In the data rows, the value 128 means zero.
Some points, one per row:
[92 139 119 127 162 114 62 122 131 170 141 103 81 51 193 138]
[154 97 118 127 136 124 129 110 114 92 138 88 141 100 142 91]
[108 152 102 87 131 168 137 174 154 165 128 158 156 153 100 116]
[99 120 146 132 210 130 190 80 186 229 113 121 152 103 163 104]
[123 124 123 157 91 109 35 158 26 84 155 74 40 159 209 184]
[25 158 133 131 198 157 46 216 255 255 155 187 178 134 164 123]
[146 131 117 165 128 131 107 130 88 129 143 134 79 135 126 147]
[121 146 154 121 134 99 171 115 149 99 167 113 199 120 79 163]
[114 120 114 116 135 124 141 86 168 158 87 114 153 134 98 115]
[132 111 134 132 160 119 99 110 108 161 142 119 79 145 135 130]
[138 139 149 161 141 95 160 130 160 137 155 177 141 148 100 151]
[190 152 124 88 85 130 179 107 57 1 118 100 144 173 66 147]
[157 132 149 112 161 67 126 112 139 111 122 130 139 100 149 110]
[104 129 131 125 142 144 102 149 135 169 147 72 105 96 154 130]
[139 120 132 135 132 139 85 176 87 129 162 142 77 79 157 106]
[109 130 149 129 132 89 141 125 140 86 122 110 142 128 144 130]
[153 149 121 83 115 134 209 88 27 52 118 50 99 61 130 168]
[154 121 157 145 123 159 143 138 120 111 138 120 165 118 99 135]
[110 106 114 109 131 166 142 106 124 144 117 152 90 122 103 101]
[137 132 147 98 96 118 195 102 65 26 122 95 153 106 107 164]
[147 123 113 164 64 100 25 141 73 63 160 146 64 149 158 187]
[171 106 91 139 110 137 101 107 79 71 110 127 83 99 112 118]
[110 124 122 121 117 169 145 136 167 150 110 120 183 134 85 77]
[182 115 99 168 90 136 78 107 102 87 132 132 27 107 100 130]
[70 153 108 90 145 214 202 153 170 203 117 153 132 153 69 76]
[100 135 132 147 205 153 184 115 246 255 136 138 215 139 96 79]
[132 139 100 121 131 141 144 113 147 128 123 130 122 132 112 125]
[143 120 109 131 112 139 116 153 101 123 140 81 120 161 158 134]
[159 99 130 150 74 73 123 126 68 41 114 109 120 165 172 140]
[126 154 164 115 142 91 160 110 130 69 155 114 133 102 138 177]
[140 125 117 146 112 127 64 141 115 120 135 133 93 145 151 132]
[122 146 132 170 148 108 190 62 198 133 146 121 207 112 128 154]
[132 112 94 109 149 169 124 121 129 159 95 139 109 126 85 99]
[155 81 120 144 119 145 135 116 110 114 99 146 110 135 145 117]
[163 115 104 133 147 160 132 140 129 113 101 139 120 140 125 84]
[132 139 113 128 127 122 83 139 137 144 114 150 85 158 149 122]
[148 167 147 107 88 146 150 115 32 35 107 109 97 133 117 131]
[68 168 190 49 171 122 112 150 250 199 139 165 246 93 114 100]
[112 139 128 110 158 89 151 142 161 147 146 165 126 144 103 144]
[152 108 94 148 128 164 124 111 89 169 105 126 81 125 140 101]
[149 124 128 151 117 170 95 163 110 142 149 180 135 102 137 106]
[106 122 88 111 112 202 0 220 59 177 163 116 0 174 179 155]
[124 113 95 118 117 167 142 145 130 147 109 164 125 136 72 90]
[95 143 130 136 100 114 1 205 140 173 169 171 122 169 144 150]
[196 113 157 125 162 114 108 151 145 188 144 169 127 88 168 105]
[148 103 132 123 174 96 158 71 197 199 78 87 123 62 116 40]
[103 131 105 104 167 152 128 133 133 181 97 101 137 151 123 63]
[152 182 187 135 155 163 87 225 230 217 182 232 192 106 131 138]
[107 126 140 127 131 135 191 129 150 141 132 115 202 115 119 105]
[90 152 115 117 144 143 192 118 185 190 131 113 185 142 121 128]
Here are 40 more points, each followed by its number:
[70 176 151 112 150 89 106 156 160 143 163 103 155 158 136 169] 0
[132 185 118 124 79 146 131 110 69 94 138 103 91 197 106 132] 1
[172 151 103 158 114 149 164 98 129 111 106 145 115 163 19 108] 2
[147 101 131 82 141 127 144 122 118 131 97 115 118 89 130 95] 3
[118 101 62 152 139 141 158 74 164 160 106 45 166 143 157 122] 4
[179 106 133 152 114 98 192 62 125 78 150 128 127 54 111 151] 5
[133 153 158 98 140 99 160 105 179 105 151 138 159 109 90 164] 6
[130 112 127 163 147 134 135 130 134 147 113 131 130 155 119 123] 7
[122 129 135 162 115 108 106 103 107 104 153 135 113 140 171 160] 8
[152 132 103 148 149 142 121 133 88 118 130 125 153 129 117 137] 9
[155 106 111 165 112 126 171 99 81 108 114 96 99 176 151 129] 10
[68 255 139 118 103 221 116 255 175 159 140 234 223 255 44 162] 11
[176 162 104 137 87 91 217 80 56 0 160 97 194 191 72 205] 12
[194 95 116 120 120 81 113 141 101 64 132 168 77 75 120 108] 13
[144 166 138 116 81 192 82 171 74 106 123 111 52 129 126 109] 14
[136 130 139 139 133 121 172 158 146 104 121 187 167 161 101 125] 15
[98 144 157 106 156 117 86 204 151 163 141 111 151 109 145 148] 16
[115 120 156 117 143 116 118 120 155 131 106 152 136 131 131 96] 17
[153 119 128 126 104 136 145 77 108 96 93 68 71 87 142 108] 18
[150 123 133 128 127 150 58 157 73 101 137 146 49 123 164 100] 19
[175 120 123 124 121 94 215 31 86 12 134 49 154 93 109 142] 20
[142 136 122 132 129 154 129 125 108 126 109 114 119 117 135 107] 21
[165 147 125 152 91 134 54 201 80 75 200 154 105 155 130 180] 22
[136 135 139 139 157 114 147 85 161 119 72 142 100 124 127 98] 23
[130 166 134 151 169 153 120 160 187 173 175 196 143 128 119 124] 24
[119 127 141 108 134 106 106 128 131 92 145 154 106 112 140 122] 25
[127 112 84 132 118 146 24 162 121 145 158 130 81 157 177 32] 26
[140 100 125 166 111 147 116 122 80 129 115 90 110 157 151 118] 27
[148 94 133 160 73 145 15 131 50 103 143 87 31 96 190 115] 28
[166 146 138 151 164 118 213 99 144 109 133 116 148 101 108 115] 29
[101 116 135 112 141 131 126 127 150 206 131 139 87 78 136 111] 30
[133 155 187 85 164 105 204 147 238 129 162 167 241 76 118 131] 31
[156 137 139 123 159 116 154 133 151 107 81 171 125 133 88 103] 32
[120 115 137 152 132 118 97 98 128 138 140 118 94 103 165 110] 33
[39 131 137 81 149 100 142 150 142 152 123 114 152 75 113 126] 34
[134 186 138 130 98 147 135 187 114 75 142 145 149 213 88 178] 35
[117 152 154 113 147 114 133 133 130 177 140 134 128 120 122 136] 36
[140 141 134 125 139 126 131 109 126 134 110 149 116 125 138 120] 37
[121 107 148 117 159 124 196 132 143 145 76 142 188 133 110 103] 38
[163 128 93 106 99 138 68 102 81 79 142 93 47 73 141 122] 39
Which of these numbered points is nearest to each point below, ignoring the 3 directions in which the first points spread most? Its number follows each.
[117 146 111 140 132 148 183 148 105 152 119 129 148 154 140 128] > 10
[123 83 104 152 125 129 39 134 95 180 141 131 56 102 216 96] > 33
[170 108 118 103 92 113 123 88 65 41 102 57 42 91 149 114] > 18
[94 146 134 133 119 159 138 126 83 106 151 133 135 126 118 114] > 21
[146 91 110 112 126 170 123 118 133 143 118 120 138 124 135 100] > 21
[143 98 127 142 95 150 198 95 93 115 62 75 181 156 100 69] > 27
[152 152 173 168 79 95 35 182 114 102 202 176 123 126 106 179] > 22
[161 131 169 154 116 89 56 172 89 75 184 174 131 96 179 138] > 19
[129 132 113 85 100 181 150 127 30 81 68 66 83 159 137 90] > 14
[82 161 124 114 131 105 157 129 130 175 155 79 152 148 119 154] > 0
[109 139 137 97 152 142 185 106 172 158 144 146 148 97 90 140] > 6
[162 130 160 181 74 74 79 138 74 60 168 85 144 97 203 159] > 28
[151 106 139 139 140 148 136 159 138 159 115 140 134 144 146 90] > 38
[129 118 138 136 157 117 220 100 170 125 108 184 182 163 89 77] > 15
[163 121 151 162 151 144 170 99 160 106 123 178 194 73 81 100] > 24
[101 95 77 116 164 180 91 117 154 226 126 93 74 109 169 108] > 20
[127 159 156 115 149 132 154 182 194 123 151 212 178 139 77 137] > 15
[124 105 138 105 127 123 124 118 120 132 98 131 111 149 136 96] > 17
[237 128 121 113 115 138 134 96 121 115 131 111 146 83 112 108] > 31
[74 188 166 80 150 121 107 212 169 140 173 140 181 97 135 187] > 16
[82 191 111 104 139 133 198 105 73 83 103 110 146 166 70 123] > 1
[135 130 152 120 134 88 162 129 139 97 118 149 148 115 127 156] > 37
[128 192 115 132 128 161 229 128 103 103 136 124 159 177 56 170] > 35
[127 70 120 162 99 94 96 68 79 129 87 91 58 84 191 115] > 33
[97 151 95 130 114 154 60 177 126 181 143 107 143 168 139 140] > 0
[132 90 119 181 142 106 0 179 144 175 196 180 47 101 201 151] > 5
[143 114 111 166 141 130 196 89 164 124 122 120 159 135 77 83] > 7
[132 111 124 144 107 111 138 123 62 111 108 90 143 128 146 113] > 27
[84 120 181 127 211 82 255 40 255 233 107 114 255 99 83 53] > 33
[106 151 107 129 131 130 150 119 116 124 120 124 118 179 96 111] > 1
